In the rows, 128 means zero.
Named moves, each a turn or a mirror, and the order they were made in; the first pair answered:
move R:
[118 154 129 149 127 123 105 133 142 119 143] |-> [116 151 131 140 130 124 103 134 146 122 146]
[147 126 136 115 153 138 106 121 179 146 136] |-> [161 144 129 166 149 129 122 104 149 121 109]
[168  98 128 121 184 120 130  77  83 149 171] |-> [168  97 127 117 183 119 127  77  84 152 173]
move J:
[ 94 134 140  79 138 135 137 103 122 166 132] |-> [111 134 140 112 156 128 147  75 118 162 143]
[102 148 119  94  99 127 110 131  93 110 147] |-> [127 147 118 139 124 116 124  91  87 104 160]
[117 129 120  96 114 142 101 169 161 138 130] |-> [134 138 120 149 162 112 103 117 158 126 166]
[100 143 142  52 149 132  81 146 122 131 125] |-> [152 141 142 137 194 112 111  70 111 120 148]
move B:
[130 138 107 118 149 101 134  97 112 129 142] |-> [131 139 105 116 104 124 145 129 106 122  96]
[176  93 129 154 113 152 161 104 142 138 122] |-> [122 142 120 148 164  87 123  86  97 119 154]
[ 85 108 110  85  77 151 129 167 117 121 124] |-> [120  73 121  93 119 156 136 123 156 146 181]
[ 96 161 130 116 155  94  97 134 115 103 137] |-> [137 123 136 120  90 157 131 164 146 114  87]
move K:
[131 154 129 108 127 123 122 134 119 123 106] |-> [156 140 133 123 127 134 126 132 152 122 120]
[127 101 141 103 127 165 121 139 152 137 139] |-> [ 97 129 128 102 117 146 119 146 103 121 105]
[104 140 117  91 119 145  94 144  85 120 142] |-> [149 140 122 153  96 162 105 158 137  97 133]
move U:
[111 128 129 133 144 105 138  94  83 123 122] |-> [109 117 138 112 162 106 115 103 133 132 167]
[115 125 143 109 158 110  89 154 186 128 170] |-> [164  86 137 140 116 153 172 108 112 145  81]
[116 162 116 141 100 127 129 148 102  84  87] |-> [133 127 133 105 119 144 104 159 189 113 154]
Now pairs of rows:
Between the rows of a pair lie two moves.
[109 149 140  73 143 134 104 134 132 118 156] |-> [148 129 141 111 162 138 127  91 139 127 172] | J then R
[104 131  90  91 109 173 146 111 128 116 100] |-> [128 128  92 132 143 157 155  67 128 115 123] | B then R
[140 110 119  92 117 159  96 158 148 101 102] |-> [141 137 116 144 165 115  85 120 133  78 135] | J then R
[130 106 162  72  77 168 174 177 127 146  36] |-> [ 74 144 168  48 182  89  90 159 174 141 172] | K then J
[103 118 141  76 151 122 115 137 150 148 165] |-> [118 145 136 124  95 139 126 181 161 107 107] | B then K
[134 163 117 169 155 114 117 136 122  92  96] |-> [155 144 123 174 176 118 122 111 143 107 127] | B then B
[152 128 135 147 132 151 160 118  89 155 123] |-> [129 127 138 103 152 142 136 125 101 170 157] | B then R
[144 132 122 156 104 143 139 137 116  99  91] |-> [110 131 119 107 121 129 128 127  78 120  99] | K then K
[123 105 118  84  98 145 177 123 111 151  88] |-> [ 97 161 108 133 142  83 152 102  85 109 113] | J then R
[126 145 128 130 144 113 152 104 107 112 134] |-> [114 153 132 113 136 117 126 143 148 107 149] | B then U
[216  67 129 188 134 168 152  91 178 139 156] |-> [196 122 113 234  97 148 158 118 126  87  89] | U then B
[ 96 170 129 129 188  82 113  96  86 130 180] |-> [156  94 140 108 169 142 160  69 109 181 172] | R then U
[137 183 132 179 135 109  95 165 161  73 142] |-> [186 139 137 184  99 158 136 158 176  94 109] | B then U
[122 167 130 124  96 135 114 150 121 138 120] |-> [145 157 133 147  92 145 125 143 138 137 118] | J then B
[ 94 136 165 121 144 120 126 151 136 126 195] |-> [130 123 166 149  90 159 154 175 147 115 142] | K then B
[129 144 131 151 108 122 137 121  94 116  75] |-> [ 89 150 133  97 112 115 103 153 113 124 100] | J then R
[120 127 120 135 166 108 122  99 123 135 171] |-> [105 114 121  83 108 146 125 156 127 148 126] | J then J
[ 94 139 116 108 157 102 116 105  53 130 101] |-> [ 97 104 125  55 154 128 112 118  87 165 120] | J then R
[184 115 145 195 151 136 112 118 218 104 185] |-> [126 125 144 107 117 145  75 193 227 114 174] | J then J
[121 111 140  96 112 158 138 126 123 152 122] |-> [118 128 137 112  96 157 140 141 117 134 100] | K then R
[ 98 154 103 107 124 114 122 137  96  95 130] |-> [136 122 115 119 152 125 121 113 154 114 183] | J then U
[ 93 157 120 122 159 102 102 109 105 102 106] |-> [144 109 133 130 176 131 121  78 155 130 144] | B then B
[141 114 124 147  97 169 170 130  80 128  63] |-> [137  81 138  88 110 191 139 158 164 163 124] | J then B
[119 135 130 134 153 124 134  80  87 123 154] |-> [129 120 133 131 151 133 142  75  95 134 157] | U then U
[143 126 137 114  96 163 132 119 135 122 131] |-> [142 130 138 121 109 155 121 118 153 117 150] | U then K
[ 99 129 119  81 131 145 117 155 156 148 154] |-> [124 130 121 118 119 155 125 164 186 133 148] | K then K
[144 127 120 181 124 138 158 107 110 123  92] |-> [136 115 124 153 166 122 147  77 112 145 138] | B then K
[ 93 159 149 125 163  92 102 157 148 106 142] |-> [124 144 155 150 170  99 112 141 174 106 156] | R then K
[124 150 124 166 116 126 115 151 142 106 149] |-> [149 113 131 152 109 154 135 140 156 131 150] | U then R
[ 64  94 106  77  98 134 146 145  84 128  90] |-> [ 87 100 104 124  89 135 165 131  74 110  66] | B then K
[182 117 138 171  90 160 170 133 139 131  93] |-> [174 113 143 148 112 155 138 153 199 139 148] | U then U
[105 106 125  88 120 132 127 146 100 140 120] |-> [132 139 122 174 131 110 127 133 114  97 125] | J then K
[165 115 139 162 118 140 135 140 183 118 136] |-> [118 137 125 139 148  98 141  96  70 121 114] | K then R
[119  77 122  77 184 122 135  82  83 174 143] |-> [186  60 132 148 164 153 148  95 172 155 154] | K then K
[140 113 131 169 121 104 156 126  85 111  80] |-> [ 96 135 139 130 156  74  96 159 142 106 151] | U then K
[120 162 117 161 109 113 139 121  92  86  96] |-> [169 109 134 158 137 138 145  93 165 120 156] | K then R
[149  86 124 114 120 142 126 112 134 147 145] |-> [113 109 117  93 107 126 118 129  94 135 117] | K then R
[113 133 128 134 123 142 135 134 122 104 116] |-> [123 132 130 145 129 141 133 131 135 101 127] | U then R
[132 104 122 106 152 118 128  89  91 165 158] |-> [125 118 116 111  92 138 142 135  72 145  91] | U then B
[141 119 119 171 157 124 152 100 147 161 129] |-> [114 118 113 127 132 132 159 117 101 172  86] | K then J
[116 147 150  86 120 139 113 142 129 148 119] |-> [152 135 151 129 149 135 136  86 120 152 135] | J then U
[113 118 120 122 147 103 126  96 122 116 130] |-> [102 131 117 120 139  99 113 121 133 105 128] | J then U
[114 147 112 142 120 122 132 121  77 118  80] |-> [131 159 116 184 146 106 114 117 125 100 124] | U then R
[102 162 118 133 124 114 106 163 132 106 139] |-> [112 150 121 131 119 126 106 170 156 112 146] | K then B
[125  97 134 126 121 117 136 113 103 133 104] |-> [106 119 134 124 140  95 109 119 116 121 133] | B then U
[110 122 121 102 154 125 130 108 143 152 168] |-> [128 120 115 131  98 152 167 125 110 138  94] | R then J
[111  81 140  97 130 147 151 112  84 168  99] |-> [146  91 144 169 171 123 147  75 123 146 146] | K then B
[ 92 147 118 114  88 131 134 155 140 122  87] |-> [116 151 117 161  92 129 151 134 141 108  83] | U then R
[ 91 127 136  86 109 135 118 165 118 138 113] |-> [119 155 134 177 149  97 120 122 129 102 143] | J then K
[108 102 121  87 142 119 140  98 104 148 128] |-> [107 103 120  81 146 117 133 103 115 147 139] | U then U
[117 147 139 126  92 141 108 127 143 110 124] |-> [134 141 138 145  95 144 129 100 122 115 114] | B then U
[149  94 130 121 103 162 161 117 118 144  91] |-> [ 79 161 123 105 129 105 103 148 105 111 116] | K then U
[123 125 128  94 107 148 143 106 104 172 120] |-> [156 128 128 151  96 156 157 102 121 152 111] | R then K
[105 116  91  60 114 112 114 154  80 122 131] |-> [151 121  86 142 111 108 150 117  57  98 102] | U then R
[115  97 146  71 152 137 112 104 144 168 178] |-> [180  91 146 153  96 175 160 112 162 139 116] | K then B
[152 107 134 129 134 144 126 130 179 129 154] |-> [140 118 129 123  97 157 129 163 162 118 109] | R then J
[111 110 143  86 143 144 108 131 152 153 164] |-> [116 109 142  86 110 163 119 153 151 148 132] | B then B
[146 148 121 142  61 146 153 184 145 118  78] |-> [131 172 121 154  77 123 127 195 163 101 102] | U then R
[ 99 143 128 100 127 111 119 129 105 127 125] |-> [113 124 132  97 144 117 120 112 124 143 148] | J then R
[117  98 110  84 105 139 112 161 145 113 144] |-> [101 134 102 112 104 114 109 162 110  85 123] | B then K
[100 117 144  62 132 133 129 152 117 146 108] |-> [158 100 143 137 145 138 171  92 106 141 101] | J then J
[ 92 117 135  66 117 141 108 171 138 145 134] |-> [140 141 123 188 123 122 152 114  90 100  95] | B then R
[124 141 135 145 146 110 117 111 135 110 155] |-> [137 111 141 116 127 140 123 127 162 131 153] | B then K
[103 130 127 104 139 124 133 132  90 134 121] |-> [133 113 134 124 162 126 137 104 117 140 151] | U then J
[142 116 141 111 105 134 128 145 149 136 137] |-> [120 153 133 133 119 103 114 142 120 112 132] | B then K
[113 138 146 130 170 108 115 101 113 118 159] |-> [159  96 154 134 134 157 144 109 150 136 142] | B then B
[138 137 117 120 106 118 108 175 187 111 123] |-> [140  87 120  67 122 136 136 129 140 165 118] | U then K
[116 114 124 122 124 136 133 133 118 135 125] |-> [116 123 122 138 120 132 134 133 114 123 119] | B then K
[ 84 177 116 134 156  78 122 106  64 121 108] |-> [172 107 127 167 123 146 183  80 100 150  82] | J then B
[131 156 114 130 141 102 126 131 131 134 127] |-> [139 147 113 134 135 110 142 122 118 138 111] | U then U
[123 142 122 109 167 119 118 123 148 131 172] |-> [146 105 122  99 144 151 157 105 119 155 135] | U then R
[149 132 106 184 157 104 150  91  91 104 124] |-> [181  92 114 165 110 159 166 126 145 125 107] | U then J
[159 131  95 118 110 132 186  98 166 134 128] |-> [110 158  89  81  92 123 162 142 152 122 112] | J then K
[100 137 115 119 144 113 151 109 106 140 107] |-> [110 139 120 121 109 135 144 157 159 128  99] | K then J
[160 125 129 135 122 126 155 143 157 132 140] |-> [130 141 120 120 135 101 155 125  93 133 124] | K then R
[115 156 120 153 124  90  80 147 154 107 131] |-> [ 99 155 118 126 134  84  76 140 134 117 136] | K then K
[142 151 137 167 125 160 125 128 176 118 145] |-> [135 155 130 161  99 170 139 140 140 114 102] | J then U
[134 159 124 181 120 106 117 119 109  93 103] |-> [ 93 167 123 131 127  96  93 137  97 103 116] | K then B
[ 88 123 141  79 118 130 134 143  90 144 112] |-> [163 109 148 168 110 156 159 132 158 125 121] | R then K
[ 62 180 127  92  72 128 106 203  92 108  80] |-> [176  79 155 133 165 155 140  84 189 171 207] | J then U
[102 161 134 160 147  90 119  91 112 108 136] |-> [ 86 157 130 125 138  94 125  95  85 123 117] | U then K
[122 121  95 130 115 143 135 179 144 104 108] |-> [134 103 103 132 162 132 127 140 167 122 165] | U then B
[116 172 156  90 192 117 121 132 106 123 154] |-> [143 166 150 127 145 144 163 131  69 113  85] | U then K
[139 113 130 180 171 122 126  99 112 113 141] |-> [153  71 139 141 152 163 138 112 140 146 140] | R then J
[116  96 116 137 125 121 121 115 112 100 142] |-> [114 103 116 138 119 120 119 121 112  97 139] | U then K
[105 165 108 129 154  95 119 112  68 106 122] |-> [161  85 123  91 121 171 153 118 125 159 119] | B then K
[110 145 129 138 142  80 104 130 123 115 143] |-> [149 124 131 173 129 100 140 106 113 119 120] | J then B
[168  63 154 134 138 148 168  81 169 161 144] |-> [139 154 141 216 136  92 132 115 167  80 132] | B then K
[ 93 177  94 142 108 111 100 182 134 107  88] |-> [178 113 108 182 112 156 141 137 192 135 110] | B then R
[131  93 147  93 109 129 143 133 160 142 133] |-> [140  91 143 114 130 117 159  92 128 146 136] | R then K
[130 157 125 164  99 128 117 160 142  96 109] |-> [149 138 127 165  90 146 135 148 138 106  96] | U then U
[134 124 129 119 112 147 162 114  98 143  93] |-> [137 113 132 106 122 150 159 107 105 156 109] | K then K
[133 166 125 163 163 102 122 119 118 106 130] |-> [121 158 125 136 175  98 119 111 107 120 141] | K then K
[129 161 125 181 109 123 139 133 113 103  93] |-> [ 92 153 123 116 134 106 130 113  71 136 110] | K then K
[111 135 136 111 135 116  93 170 189 126 169] |-> [149  77 139  96 106 165 153 136 152 167 121] | K then U
[134  87 147 125 136 124 161  79 122 159 154] |-> [124 112 139 143  79 137 169 126 101 129  84] | U then B
[111 167 127 115  93 135 117 201 137 109  89] |-> [171 155 127 203 123 127 155 124 126 100  96] | J then J
[138 112 121 128 142 120 126 119 163 129 156] |-> [120 149 111 151 124 103 127 130 124 102 117] | R then B
[180 149 129 173 150 149 179  96 134 119 117] |-> [152 160 132 141 185 124 135 107 170 125 177] | B then U
[122 120 150  91 108 127 111 167 155 140 158] |-> [124 150 138 142  85 118 128 168 112 106 105] | R then J
[111 111 145 100 128 163 111 104 126 167 124] |-> [120 136 140 158 146 137 117  75 100 140 120] | J then R
[138 103 132 101 117 171 143 132 138 150 115] |-> [140 124 129 145 164 130 142  82 113 134 143] | R then B
[117 142 132 132 131 128 106 146 165 128 151] |-> [142 106 133 124 110 160 144 128 144 151 119] | U then R
[122 143 107 132 154 111 127  87 108 121 124] |-> [135 134 112 134 162 117 125  83 136 125 141] | U then R
[152 147 145 163 102 143 133 124 151 129 128] |-> [126 152 146 131 134 124 108 120 159 140 168] | B then R
[136 109 135 134 119 135  97 133 166 108 159] |-> [123 134 129 153 102 127 100 146 142  84 128] | K then K
[102 149 133 106 113 130  93 179 172 112 135] |-> [105 146 136 108 139 118  87 161 179 118 163] | B then B
[165  82 153 110 137 168 132 144 201 156 165] |-> [187  91 142 177 147 152 179  80 116 140 123] | U then B
[102 113 146 134 160 137 143  80  82 134 124] |-> [ 84 130 146 120 105 156 131 151 104 117  84] | U then B
[110 126 122  94 122 136 121 143 125 142 116] |-> [117 129 118 114 122 129 135 125  99 134 101] | B then U
[163 107 139 138 125 157 139 122 171 131 131] |-> [124 159 130 156 154 104 111 121 140  97 143] | B then K
[137 118 129  77 127 154 126 159 166 156 150] |-> [101 164 119  87 132 120 103 175 143 128 145] | U then U
[ 95 155 119 122 169  93 108 116 120 121 146] |-> [136 149 123 173 114 128 130 153 158  95 105] | K then B
[143 166 126 199 122 117 112 148 170  83 132] |-> [181  87 136 152 147 153 159  74 144 156 147] | K then J
[111 137 128 133 157 110 139 111  93 132 131] |-> [101 146 132 117 137 117 111 160 140 122 141] | B then U
[123 132 132 111 172 114 121 112 152 161 151] |-> [131 115 130  98 154 132 144 104 121 174 118] | U then R
[ 86 140 129 101  99 126 131 145 103 120 101] |-> [116 127 138 132 158 109 122  98 149 129 174] | U then J
[130 138 124 140 124 125 140 128 116 120 111] |-> [144 128 128 147 134 129 136 124 145 123 133] | U then J
[112 164 130 159 157  99  95 134 146 100 160] |-> [107 119 128  97 146 125 137  94  65 151 118] | U then K
[ 89 152 133 117 163  84  97 121 119 120 167] |-> [131 155 134 183 145  94 111 125 153  96 155] | R then K
[164 113 136 166 148 148 161  88 137 128 140] |-> [116 115 132  86  99 169 144 154 124 142 100] | J then K
[132 141 127 141 136 133  95  89 148  92 182] |-> [121 151 117 147 123 128 115  77  84  87 136] | U then B
[120 111 127  92 128 132 147 113  72 147 102] |-> [157 121 132 163 167 110 139  84 124 123 152] | K then B
[111  85 130 102 154 164 125 142 195 146 167] |-> [150  71 125 151 134 185 179 102 147 144 114] | U then K
[168 130 136 179 183 102 112  76 164 122 185] |-> [181 116 128 188 149 122 161  54  88 129 110] | R then U
[122 137 134 132 122 131 144 144 111 117 104] |-> [135 130 135 145 150 124 134 131 145 119 147] | U then J
[ 89 158 105 104 117  99 114 148 110 116 109] |-> [136 111 119 108 154 116 122 108 167 149 172] | U then J
[114 140 130 137 117 127 130 132 126 112 117] |-> [103 134 133 110 126 129 123 131 127 127 131] | U then K
[127 120 119  96  77 145 157 115  80 136  85] |-> [158 112 126 123  61 163 160 133 134 129  94] | R then K
[104 151 137  83  80 136 126 162 102 130  86] |-> [131 165 136 139  72 139 132 167 124 105  79] | K then U
[119 159 121 156 115 123 114 156 156 103 119] |-> [104 137 124 103 134 126 102 152 162 137 151] | R then K
[120 117 136 107  90 140 132 156 123 135 115] |-> [137 101 143 113 118 138 130 133 154 147 158] | U then B
[193 103 122 166 116 160 158 102 154 137  98] |-> [104 123 112  61 124 133 130 119  74 161  86] | R then K
[158 145 129 151 171 117 113 143 201 104 171] |-> [164  81 129  80 166 152 160  95 126 172 137] | K then U
[116 114 134 121 145 128 151  87  60 140 126] |-> [137 139 132 178 100 139 153 133  96  99  92] | R then K
[ 92 168 119 138 104 108 107 176 108  96 103] |-> [134 148 118 183  99 125 140 144 101  95  84] | J then J
[145 133 134 148 119 108 185 129 120 122 117] |-> [131 112 139  92 120 121 172 143 134 150 134] | K then J
[123 147 137 142 170 113 135 110 122 139 135] |-> [105 154 133 118 127 130 132 152 116 135  96] | R then B
[ 92 146 129  90 112 131 115 180 142 126 121] |-> [124 155 131 155 155 108 112 140 169 110 166] | K then J
[ 99 155 149 127 153 102 110 118  91 106 161] |-> [ 87 150 147 103 132 113 113 132  76 115 138] | U then B
[139 125 129 150 167 118 109 120 165 132 183] |-> [114 151 120 154 172  94 109 107 110 122 163] | J then B
[173 128 150 184  90 135 126 115 173 130  93] |-> [106 133 141  97 130  99 116  78  71 166  96] | K then U
[138 127 123 152 115 126 125 117 143 128 125] |-> [120 130 123 125 126 116 111 123 148 135 143] | B then R
[ 89 135 130  71 137 121 105 149 123 138 128] |-> [131 151 126 170 160 101 130  94 107 108 126] | J then K
[109 154 118 128 130 130 126 119 107 127 106] |-> [142 128 126 137 119 154 145 113 132 136 103] | J then B
[131 147 121 151 141 109 143 114  94 107 127] |-> [126 132 123 125 154 107 138 103  94 126 146] | K then K
[ 95 118 125 125 116 150 124 170 163 138 145] |-> [110 142 117 191 135 123 138 132 128 109 136] | B then R
[120 115 137 112 104 145 144 117 121 159 120] |-> [110 154 133 155 100 123 127 136 125 118 115] | J then K
[112 195 123 150 148  73  97 110 124 106 155] |-> [125 163 128 104  61 141 115 183 156 122  94] | R then B
[135 148 113 175 133 103 131 111 137 106 124] |-> [143 106 114 130 106 140 160 105 113 143  93] | R then U
[139 135 123 164 153 106 132  68 110 133 132] |-> [125 130 131 130 167 105 103  88 147 142 169] | U then R
[142 128 135 138 137 154 110 141 131 103  69] |-> [139 126 143 130 160 147  91 142 170 110 114] | U then B
[159  81 151 127 104 159 147 102 144 166 109] |-> [132 146 137 181 111 111 136 101  93 113  82] | J then R
[115 133 138 134 136 124 124 143 151 129 133] |-> [122 114 138 121 133 136 142 123 125 147 120] | U then K
[134 121 113 141  96 134 146 139  51 130  41] |-> [119  83 121  72 136 133 136 110  53 178  92] | K then K
[142  95 132  94 111 160 148 137 140 159 111] |-> [105 165 118 142 149  91 121 120  91 110 119] | U then J
[110 135 111 127 120 152 116 147 167 118 153] |-> [104 141 108 126 117 149 112 153 159 116 148] | B then B
[153  96 142 125 132 126 138  91 105 163 138] |-> [166 129 138 183 109 124 133 122 132 118 119] | B then K
[116 116 118  70 125 125 155 120  90 157 129] |-> [106 137 108  86 125 112 150 125  71 140 115] | R then J
[129 122 125 102  88 157 113 183 180 132 117] |-> [118 142 122 134 180  92  98  99 141 131 182] | K then J
[107 122 121 138 137 129 103 146 109  87 104] |-> [144  97 127 155 131 151 123 132 132  96 104] | J then B
[144  51 137  97 125 182 160 117 139 155  86] |-> [ 55 125 125  65 170 105  97 134  96 125 119] | K then J
[ 92 147 120  99 138 100 113 128 111 143 131] |-> [130 152 123 158 105 119 122 152 158 113 112] | K then J
[ 94 150 120 104 128 130 113 164 126 129  94] |-> [114 145 117 141 124 133 138 141 103 123  72] | B then U
[150  96 118 152 120 129 167  90 104 153 111] |-> [107 128 120 128 166  88 113 102 130 143 173] | B then U
